M: rows in 3 groups, each row roughly a mix of its group's directions (one row in no group):
M (103 x 12):
[[-12  15   3 -20  15  19  -3  -5  -5  -2  -3 -19]
 [  2 -22 -20  -1   4   5 -16 -19   0   0  11  12]
 [-18  17   7 -18  10  14  -1  -4  -3  -3  -9 -21]
 [ 14  -5  19  -2 -14  13  21   6  -3 -18  -2   6]
 [ 20  -4  19   1 -14  17  17   2   3 -13  -3   9]
 [ 14  -9   7  19 -21  -3   2  -5   9 -14  13  13]
 [ 23  -6  17   1 -10  12  16  -6   3 -12  -3  15]
 [-10 -12   6  -7  -7 -11  14   9 -27 -17   7   1]
 [  7 -11   7  16 -15 -26  -2   3  -3  -2   7  18]
 [  4   5  -3 -10  15  21  -9 -21  -1 -16  11  -7]
 [-15  11 -16  -4  -3 -23 -13  -3 -11  12  13  -8]
 [-12  18  14 -17  11  19   3   0  -3  -3  -9 -16]
 [  4  10 -16   1   7   6   2 -23  21   9 -16   4]
 [-19   5 -19   1  12 -19 -17  -2  -2  14   5  -9]
 [ -2  -5   2 -10 -17 -19   0 -16 -15 -16  15   7]
 [ 18  -6  19   5 -13   2  15   0  -3 -21   9  13]
 [ 17 -15  10  -4   3  29   9   3   7 -12  -5   6]
 [-17  10  -5   2  -1 -29 -13   4  -7  14   9  -7]
 [-12  13  -3   9  -7 -27 -14   0  -2   5  19  -7]
 [  6   9   1   9 -20  -5 -22  -9  12  -4  22  -1]
 [ -6   5   1 -18  23  21  -4 -15  -5 -11  -3  -6]
 [-11   2  -9  -4  33   5  -4  -3   4  12 -17  -4]
 [ 17  -8   9  -3   3  27  11  -5  12  -5 -14   9]
 [-20   6 -18  -1  12 -16 -17  -2  -2  13   4 -10]
 [  9  -7   0   6  22  13  13   6   7  15 -22   8]
 [  3  18   0  14  -1  -6   3 -20  25   6 -12   6]
 [  1  -4  13  -6 -19  -5  18   5 -16 -22   9   2]
 [  8 -12  16   6 -13 -15  -7   0 -12 -10  21  12]
 [  1   5 -11   3  -8  -8 -20 -14   4   4  30   0]
 [ 21  -2  15   5 -11  17  21   8   8  -5  -7   7]
 [ 12  15   6  13  -5   4   4 -20  27   0  -5   7]
 [-11  17 -10   2  -6 -24 -14  -7  -1  14  14  -6]
 [ 17  13  14  -1  -5  21  20   1  10  -7 -12  -1]
 [  2  21   1  18  -5 -11   0 -17  24   2  -4   2]
 [  6 -22  -1   8   4  -2  -4 -18   1 -18   4  23]
 [  2  -3   9  -5   5  -4 -21  -4  17  29   5   6]
 [ 12 -12   6  -3   5  25  15  -2   6 -10 -20   8]
 [-19   7 -19  -3  13 -12 -20  -5   1  13   1 -10]
 [-13 -10   1 -14   3 -14   0 -12 -24 -18   7   5]
 [-21   7 -18  -3  12 -14 -18  -3  -1  13   2 -11]
 [ 17 -16  12   2  -1  26   9   1   5 -17  -1   8]
 [ -2  -4   0   5  30  13   8  12   2  10 -19  -1]
 [  3 -11  14   4   5  11  20  14  -3 -17 -21   2]
 [  7 -22  -5   8   7  10   2 -17   7 -16  -1  21]
 [ -2  16 -13   9   6  -2 -16   1  22  20   1  -9]
 [ -1 -23   4   2   1   1  -7 -19  -4 -21  10  17]
 [-10  -3 -12   9  -5 -22 -20 -11  -5   3  21   4]
 [-15  13  -5 -13   9  17   7   5   6   9 -18 -18]
 [ 10 -20   5   5   2  12  -1 -16   1 -21  10  18]
 [ 11 -12  -5  15 -10 -18   8  16   3  14  -5  17]
 [-11  16  -5   4  -5 -26 -15  -6   2  16  12  -4]
 [  3  15   3  15  -3 -10  -6 -20  25  10  -2   8]
 [ -4  -9   8   5  -6 -17   7   6 -19 -20  19   6]
 [  8  -6 -16  -8   4  26  15  -4  -4 -18  -9  -3]
 [ 10 -19  -1  16 -12 -15  -5  -8   1 -10  11  20]
 [ 18  -7  19   2 -12  10  20   4  -3 -17   1  11]
 [  4  11  12  -3 -12 -13 -14   4 -15  -1  25 -11]
 [ 17 -17   4  11   0   7   2 -13   4 -17   9  22]
 [ 20   2  11  22 -14   1  -1  -4  16  11  12   6]
 [ 15 -13   7  10  -2  -1  -4 -17   0 -20  14  19]
 [-16   0 -12  -7  23   2   4   7  -4  16 -20  -9]
 [ -9  17   1 -17   6  12   3  14  -5  14  -4 -23]
 [  1 -13  -4  14 -18 -29  -3   7  -1   6   5  12]
 [  7  12  -7  10   3   4   0 -22  29   3  -9   6]
 [ 15   4   3   6 -31  -7  -5  -7   8  -3  17   4]
 [ 14  -6   8   8 -11 -13 -12  -6  -9 -10  27   8]
 [  6   9  -9   4   9  14 -11  -4  22  22 -13  -3]
 [ -7  17   0  -4 -15  -2   3  20   0  17   2 -23]
 [  2  -2  -5  -1  13  14  14  12   5  20 -25  -2]
 [ -6  -3  -9 -15  10  10  17  12 -14  -1 -23  -8]
 [-17  15  -8  -5   1 -24  -9   4  -5  19   3 -10]
 [-11  -5  -1  -8  20  13  14  14  -8   5 -22  -6]
 [-22   5 -16   0   9 -19 -18  -1  -5   8   9 -11]
 [  8  -4  19   9  -4  10  21   8  -3 -21 -15   4]
 [ -7  11  -5  -3  -1  23  15  10  14   9 -16 -16]
 [-16  18  -2  -4  -7  -8   4  15   3  17 -14 -20]
 [-10  13  -6   0  -2  16  14   3  18   5 -21 -13]
 [ 19  -3  19  -4 -10  21  14  -3   4 -14  -7   9]
 [-12   8 -12 -12   3 -16 -16   2  -6  24   9  -8]
 [ -2   8 -20 -10  10  13  18   3  -2  -7 -21 -12]
 [ -7  -9  -4 -11  24  11  10   1  -8   8 -25   1]
 [  3 -19   4   5  -5 -17 -13 -11 -11 -14  16  16]
 [ -6  20  -2  -6  -7  -2   4  20   0  20  -4 -21]
 [-15  11  -5   4  -3 -28 -15   3  -6  12  14  -6]
 [-11  12  -9   2  -7 -25 -16  -8  -4  14  16  -2]
 [  3  -6  -3  -7  21  14  13  -1   2  13 -27   5]
 [  8  10  -5   9   3   5   1 -22  28   6 -13   7]
 [-17   4  12 -21   4  20  -1   2  -9  -5   2 -19]
 [  3  17   4  -2  -8  17  -6 -14   6 -15  17 -20]
 [ -3  10  -2   2 -24 -12 -18  -7   3  -7  23  -6]
 [ 15  -5  16  -7 -12  18  22   3  -1 -11 -11   7]
 [ -9  21  -9  -4  -6 -10  -2  12   1  18  -4 -23]
 [  2  11  22   2  -2   2  17  25   1  -8  -7 -12]
 [-12  13  -3 -10  -8  -2   0  19  -4  19  -1 -24]
 [-16 -12  -4 -10 -13 -15  -1   3 -27  -8   9  -4]
 [-16   6 -13   1   0 -26 -17  -5  -4  15   9  -3]
 [  1  23  -2  -5   7  23   2 -13  11  -8  -2 -18]
 [ -7  -2 -11  -5  27   7   0  -1   3  18 -22  -1]
 [ -8  24  -4  -4  -7  -8   1  14   2  17  -6 -23]
 [ -4  -1   0 -15 -28  -6  -9 -15 -11 -13  12  -2]
 [-13  17 -15   1  -2 -23 -13  -9   2  15   8  -6]
 [ -9 -12  -1 -13   4   0   2  24 -26  -5   4  -9]
 [ 12  -7  10   3 -14 -14  -8  11 -15   2  26   5]]

one row of each group, then the others: which group is each in?
[  7 -15   3  17 -16 -13  -5 -12   4 -16  13  16]
<94>
[-13   9  -3   4  -7 -26 -15   3  -8   7  20  -6]
<85>
[  1   5   1  -4 -36  -2 -11  -3  -1  -7  16  -7]
<61>

[  1   9 -17   5   4  18  13  -3  22   5 -18  -7]
<94>
[ -9  10 -10  -9   5   0  21   9 -14  -4 -24 -11]
<85>
[ 10 -13 -15   0  21  14  -3 -19   4 -10  -1  13]
<94>
[ 11 -18  12   4   2  18   7  -7   3 -18   3  20]
<94>
[  2   1   2   0 -13 -25 -14   9 -15   8  21  -5]
<94>
[ -5 -10   9  -9  -3  -9   0 -11 -20 -26  13   7]
<61>
[ 11   0  -7   5   3  12  -1 -26  23   4  -9  12]
<85>
[  2 -23   4  -1  12   7  -3 -16  -4 -18   1  21]
<94>
[ -8  16  11  -8   2  -6  15  16  -7  12 -22  -9]
<85>
